A single turn carries every row of the set below to another of its rows. Some are shown first; where does it send the rows asked next?
datos: -2.31; -1.44; +3.00; +2.17; +0.08; -1.20; -0.66; -0.09; +0.66; -2.64; +0.89; -1.27; +0.31; +1.02; +1.84; -3.06; -0.33; -0.94; +0.99; -1.35; -0.35; +2.36; +0.73; +1.06; -3.69; +1.50; +1.99; -1.23; +0.40; -0.59; -0.52; +0.48; -0.20; -1.55; -0.51; -1.63; +1.55; +0.91; -1.16
furo: +1.34; -0.99; +0.86; +2.08; -1.50; +3.44; +1.44; +0.19; +1.50; -0.63; -0.67; -0.68; +2.71; +0.79; +0.47; +1.08; +0.17; -3.11; +1.08; +1.73; +0.77; -0.38; +0.48; +0.25; -1.62; +0.51; +2.70; -0.60; -1.38; -1.53; +0.68; +0.97; +2.25; +2.76; +1.90; +2.29; +0.37; +2.75; -1.06
Baguk: -1.09; -1.26; +1.07; -3.40; -3.52; +0.01; +2.85; +1.19; +2.25; -0.47; +1.00; -0.64; +0.54; -1.24; +1.07; -1.80; -0.91; -0.09; -0.42; +1.45; -1.33; +1.70; -1.87; -0.63; +1.49; -0.29; +1.27; +1.29; +0.15; +1.39; +1.43; -2.01; +0.54; -0.32; -0.75; -0.39; -2.29; -1.91; +0.82
bame: +2.25; -3.28; +1.21; +0.41; -0.92; +0.89; +2.86; +1.73; +1.51; -0.61; -0.59; +0.64; +4.02; +0.42; +0.35; +0.04; +0.95; -2.42; +0.63; +0.76; -1.49; -0.52; +0.64; +0.32; -0.07; -1.70; +0.35; +0.59; -0.74; -0.99; +2.21; -0.22; +0.49; +4.11; +1.88; +2.42; -0.35; +2.59; -1.35
Zesip: -1.26; +0.42; +1.74; +1.45; +1.49; -3.18; -1.98; +2.50; +0.89; -1.58; +1.12; -2.41; +1.66; -0.22; +1.71; -1.48; +0.68; -0.44; +0.31; -1.28; -1.43; +0.97; +1.66; +1.71; -2.76; +2.39; +2.86; +0.04; +1.21; -0.69; +0.59; +0.27; +1.81; +0.54; -2.01; -0.98; +2.42; +1.71; -0.12
bolak: -0.87; -3.14; -2.01; +0.43; +4.28; +0.64; +0.46; +0.35; +1.26; +0.27; +0.52; -1.13; +1.05; -0.15; +2.64; -0.41; -1.48; +1.90; +1.36; +1.00; -0.73; -1.01; -2.12; +0.47; -1.28; -0.83; -0.67; +0.22; +0.11; -0.69; +2.32; +0.48; +2.79; +0.40; +1.01; +2.30; +1.92; +0.34; +1.16
sil: +1.00; -2.73; -0.89; +1.83; +0.27; +1.58; +2.76; +0.47; +0.60; -1.49; -1.83; +0.32; +2.16; +0.56; -0.16; +0.11; +0.56; -1.99; +0.79; +1.88; -0.74; -1.84; +1.14; +1.95; -0.92; -0.49; -0.35; -0.92; -0.61; -0.81; +0.16; +1.61; +1.83; +3.40; +2.48; +1.49; +0.36; +2.38; -1.77
posi: +0.91; -0.64; +2.07; +1.80; -0.35; -0.58; -0.16; +0.67; -0.71; -1.32; +0.67; -1.06; +0.55; +0.69; +0.19; -1.92; -0.27; -1.43; +1.06; -2.82; -1.35; +0.75; +0.49; +1.17; -2.60; +2.82; +3.27; -0.62; +1.60; -1.49; -0.16; +1.52; +0.36; -1.72; -0.71; -1.03; +3.37; +1.51; +0.31
pogot: +2.24; -1.35; +0.28; +0.69; -0.25; +0.94; +2.23; -0.02; -1.11; +0.16; -0.96; -0.13; +3.45; +1.10; -1.23; +0.84; -0.01; -1.55; +0.16; +0.37; -0.82; -1.07; +0.70; +2.76; -0.42; -0.61; +1.20; +0.34; -0.93; -1.09; +2.06; +1.54; +2.06; +3.39; +3.18; +2.72; -0.26; +2.44; +0.51
Gal: -0.21; +0.43; +1.64; -0.99; +0.77; +0.11; +1.21; +2.04; +1.26; +1.12; -1.02; +0.14; +2.02; -4.12; +1.15; -0.98; -0.35; +2.38; +0.20; +0.29; -1.05; -0.54; +0.62; +3.49; -1.36; -0.68; -0.49; +1.20; -0.35; +2.25; -1.54; -1.61; -0.79; +1.88; -1.98; +0.67; +1.51; -1.50; +0.46
reke: +0.36; -1.75; +1.53; +0.12; -1.40; -2.77; -1.05; +0.92; -0.16; -2.21; +0.67; -2.52; -0.10; -0.90; +0.93; -2.29; -0.76; -2.03; +0.75; -1.21; -1.56; +2.64; +1.63; +0.58; -2.66; +1.36; +3.57; -0.33; +0.02; +1.48; +0.66; +1.74; -1.03; -1.46; -0.47; -1.03; +0.47; +0.67; -1.66
bobo: -1.83; +0.32; +0.17; -2.71; -3.72; -0.60; +0.60; +0.73; +2.39; +0.09; +2.39; -0.32; -1.42; -1.86; -0.13; -0.26; -1.56; +0.01; +0.51; +0.02; -0.07; +1.05; -0.70; -1.71; +0.65; -0.27; +0.18; +1.53; +0.63; +0.35; +0.57; -0.35; +1.48; -0.25; +0.51; -0.03; -2.32; -2.16; -0.48
zavum: +1.42; +0.32; +1.28; +0.77; +2.23; +0.31; -1.09; +2.63; +0.69; -1.01; +2.36; -2.17; +2.15; -0.15; +2.73; -1.44; +0.70; +1.45; -2.25; -0.10; -1.50; +2.29; -0.26; -1.73; -1.87; +1.89; +0.16; +1.07; -0.35; -0.31; -2.36; +1.22; -0.65; +1.39; +0.25; +0.19; -0.13; -2.66; -1.52
Pizot: +1.47; -3.00; -0.51; +0.29; +4.92; +1.40; -0.22; +0.30; +0.01; +0.15; +1.24; -0.93; +0.77; -0.50; +1.49; +1.22; -1.02; +0.37; +0.81; -1.31; +0.70; -0.96; -2.43; +0.58; -0.07; -0.03; +0.60; +0.94; -1.65; -1.34; +1.74; +1.17; +2.42; +0.80; +0.13; +3.21; +1.89; -0.15; +0.45
sidu: -1.37; -0.66; +1.49; -2.63; -4.49; -0.66; +1.85; +0.35; +0.48; -1.53; +1.10; -0.95; +0.68; +0.22; -0.41; +0.16; +0.19; +0.28; +0.97; +1.04; -1.51; -0.21; -1.31; +0.88; +3.36; -1.74; -0.20; +1.69; +0.66; -0.16; +0.34; -0.27; +1.62; -0.27; -0.37; +1.04; -1.32; -0.37; +1.22
zize: +0.62; -0.72; +1.29; -2.20; +0.61; -1.28; +0.84; +0.74; +2.04; +1.72; -0.22; -0.15; +3.96; -3.36; +0.95; +0.39; -1.52; +1.71; -0.96; +0.27; -2.55; -0.44; -0.30; +1.26; -1.16; -2.09; +0.25; +1.62; -0.76; +0.60; -0.95; -1.95; +0.06; +1.50; -1.64; +0.67; +1.68; -1.15; +2.34
Feg: -2.29; -1.12; +0.96; -1.94; -2.63; +1.63; -0.54; +2.02; +0.61; -0.18; +2.75; +0.44; -0.08; -2.66; +0.98; -0.47; -1.27; +0.54; -0.78; +1.42; -2.20; -1.96; -1.46; +0.29; +0.24; -1.00; +0.33; +2.37; -0.18; +0.38; +1.84; -0.59; +2.29; -1.69; -1.33; +0.70; -0.87; -2.10; +0.13
Tuze: +2.18; -1.57; -0.05; +2.37; +1.52; +2.07; +3.00; +2.01; +1.48; -1.96; +0.35; -0.02; +2.37; -0.17; +1.62; +1.01; +1.36; -0.76; +1.28; +0.48; -0.63; -1.86; +0.20; +0.64; -1.95; -1.45; +1.44; +2.19; -1.19; +0.82; +1.01; +1.05; +1.59; +3.92; +2.24; +1.26; -2.09; +1.45; +0.36
Zonep: -1.83; -1.23; +1.40; -3.33; -4.08; -0.42; +1.27; +0.41; +1.08; -0.71; +0.83; +1.21; -0.14; -1.58; +0.01; -2.43; -0.04; +1.10; +0.32; +1.72; -0.11; +0.06; -0.83; +0.70; +0.76; -0.84; +0.41; -0.14; +0.86; +1.34; +1.11; -0.38; +2.12; +0.61; -0.23; +1.38; -1.94; -2.79; +0.86
gute: -0.03; -0.18; +0.55; +1.74; -0.72; -0.29; -1.78; +0.32; +0.48; -2.37; +1.62; -2.58; +0.01; +1.12; +1.34; -0.52; -0.30; -1.98; +0.88; -2.48; -0.21; +2.12; +0.97; +0.88; -3.59; +1.58; +1.38; -0.55; +0.78; -0.75; -0.85; +0.69; -0.31; -1.53; -2.01; -0.26; +2.48; +0.68; -2.61
lorud: +0.05; -0.88; +2.56; +1.16; +2.99; +0.85; -0.21; +1.19; -0.44; -2.12; +2.60; -0.46; +2.58; +0.04; +2.66; -0.71; +0.71; +0.86; -3.42; +0.71; -0.04; +0.82; +0.85; -0.85; -2.70; +1.54; -0.43; -0.32; +0.26; -0.74; -0.10; +1.76; +0.16; +1.39; -0.56; +0.25; -1.45; -3.08; -0.47

Zonep -> sil
Feg -> Tuze
Now these:
bolak -> lorud
Pizot -> zavum
pogot -> gute
furo -> reke
bame -> posi

A single turn carries every row of the set below to another of its rows. Some are shown first; where does it send the rows asked next?
budu: -0.34; +0.38; -1.36; +0.51; +0.20; -0.42; -0.53; -1.10; -3.06; +0.35; +0.96; +2.32; +0.34; -0.53; +3.13; -2.04; +0.76; +1.96
fidor: +0.78; +0.41; -1.28; -0.50; +0.81; -0.14; -0.41; +0.41; +0.99; -1.02; -0.40; -0.56; -2.27; +2.80; -1.61; -0.01; -1.62; +2.16
Buz: -0.81; -0.46; -1.91; +1.21; -0.04; +2.58; +1.61; +0.85; +2.07; +0.15; +0.03; +1.51; +1.13; -0.43; +1.38; +1.48; -1.88; +3.36
guno: +0.59; -0.27; +1.26; -1.48; +1.26; +0.64; -0.61; -1.49; -1.05; -0.02; -2.87; -0.10; +2.28; -2.24; +0.68; +2.05; +0.55; +0.60
vuva: -1.11; +0.20; -3.33; -1.36; -2.05; -0.72; -0.68; -0.75; +1.71; -0.02; -0.36; +1.00; +1.27; +3.07; +0.90; -0.65; -0.21; +1.02
ditu: -2.11; -1.59; +0.68; -0.08; +2.31; +1.78; -0.76; +2.22; -0.02; -0.90; +1.87; +0.10; -0.12; +1.41; +3.63; +0.58; +1.53; +1.14
Bokev: +1.28; -1.31; -0.69; -3.36; -1.58; +3.01; -1.04; -0.89; +0.77; +0.46; -1.22; -0.35; -1.66; +1.02; -0.05; +0.37; +1.80; -0.18
lud: -1.19; -0.03; +1.69; +0.82; -0.81; -1.52; +1.32; +0.91; +0.51; -0.97; -1.62; +2.49; +0.26; -1.26; +1.14; -0.78; +1.29; +2.75
Mif: +0.34; +0.62; +0.59; -2.47; -0.05; -0.11; -1.15; -0.64; -1.78; -0.53; -1.98; -2.05; +1.51; -1.68; +0.43; +0.57; +2.61; +0.95
Roke: -0.03; -1.30; +0.91; -0.57; +1.42; +1.71; -0.10; +1.43; +1.41; +1.00; +1.36; -2.50; -1.46; +1.24; +3.87; +0.57; -0.59; +1.21
piner: +3.17; -0.92; -0.57; -1.36; -0.96; +1.45; +0.42; +2.51; +1.18; +0.32; -0.44; -1.58; -0.33; -2.01; +0.04; +1.15; -1.49; -0.37
veb: -0.18; +0.47; -0.17; -0.10; -1.58; +2.00; +0.64; -2.86; +0.09; -1.30; -1.19; +0.71; +3.31; +1.15; +1.34; +1.43; -1.49; +0.58
Guvo: +1.12; -0.97; -1.63; -2.77; +0.20; -0.60; +1.51; +2.27; +1.60; +0.91; -0.92; +3.55; -0.11; +0.48; +0.44; +0.51; -0.13; +3.09
nepu: +1.07; +0.49; -2.07; -2.43; +0.50; -1.61; +1.76; +0.94; +1.69; +2.02; +0.91; +2.83; +0.29; +1.57; -0.13; +0.35; +1.62; +1.53
lider: -0.77; +0.51; +0.84; -1.21; +1.91; +0.78; -0.31; +0.70; +0.48; -1.09; +3.44; -0.70; -0.88; +0.51; +4.29; +1.10; -0.05; -0.51
Kivu: +3.31; -0.13; +0.52; -3.71; -0.08; -1.57; +0.37; +1.45; -0.47; +0.03; +1.73; -1.37; +0.55; +0.86; +0.35; +1.49; +0.97; +0.51
begu: -0.78; +0.58; +0.53; +0.98; +0.35; +0.48; +1.81; +2.94; +0.65; +0.00; -0.98; +0.58; -0.99; -0.20; -2.00; -1.51; -0.91; -0.38
peg: +1.62; -0.43; +0.73; +1.67; -2.14; +0.79; +2.25; -0.45; +2.26; +0.02; -1.16; -0.19; -1.64; +0.24; +0.47; +1.23; +0.78; +0.01
seb: +3.44; +1.32; -0.88; -0.03; +2.22; -0.26; +2.60; -1.31; -1.15; +0.39; -0.65; +0.05; -1.83; +0.58; +0.19; +0.13; +0.20; +0.83
maka: +2.22; +0.46; -0.80; -0.06; +3.19; -0.91; +0.72; -0.98; -0.94; +2.11; -0.80; +0.92; -0.70; -0.82; -0.31; +0.73; +1.81; -0.19
falo: +0.87; +0.48; -0.46; -4.60; -0.79; +1.60; +0.83; -1.99; -1.79; +0.34; +2.08; +2.52; -0.30; -0.05; +1.90; +0.21; -0.04; +0.49
zib: -3.37; -0.07; -1.15; -1.12; +0.63; +0.79; +0.29; +0.25; +0.21; -0.24; -1.19; +1.07; +1.67; -2.85; +2.64; -0.36; -0.40; -1.37
mavov: +1.06; +0.13; +0.26; -1.05; +2.11; +1.85; +1.30; -0.38; -2.01; -0.05; +0.97; +0.42; +2.71; +0.66; +1.66; -1.24; +2.40; -2.37
tevef: -0.68; +1.70; +0.99; -0.68; -1.95; +2.48; +1.59; -1.32; -0.07; -0.53; +0.63; +1.76; +3.65; +0.32; +0.95; +1.20; +0.21; -0.74
bet: -0.50; -0.10; +2.23; -2.89; +2.56; +2.43; -0.45; +1.16; +1.46; -1.01; +1.64; -0.82; -0.91; +1.75; +2.62; -0.44; +0.37; +1.19
pipal: -2.54; -0.89; +2.18; -0.60; +1.84; +0.96; +1.38; +1.79; +1.16; -0.44; +1.13; +0.14; -1.61; +1.23; +2.90; +1.08; -0.96; +0.24
napi: -1.26; +1.35; -2.53; -2.82; -0.37; -0.26; +1.01; +0.62; -2.46; -2.60; +1.62; +0.15; +0.85; -1.04; +1.70; -0.61; -1.00; -0.78
zolek: -1.11; +0.01; -2.01; +1.14; -0.62; +0.79; +2.06; +3.03; -1.36; -0.09; +1.54; +0.77; +2.42; -0.53; +0.85; -0.81; +1.01; +2.38
kizil: -1.47; -0.13; -3.37; +0.58; -1.80; +0.65; -1.59; +0.16; +0.63; +0.85; -0.66; +1.97; +0.31; +1.45; +1.31; -0.96; -0.90; -0.77
badu: +2.66; -0.24; -1.22; -2.85; +1.12; +4.32; +0.43; +0.31; -1.40; -2.50; +0.10; +0.07; +0.82; +0.82; -0.07; -0.87; -0.10; -0.01

guno -> maka
pipal -> ditu
Now these:
falo -> Bokev
piner -> begu
fidor -> Buz
seb -> Guvo

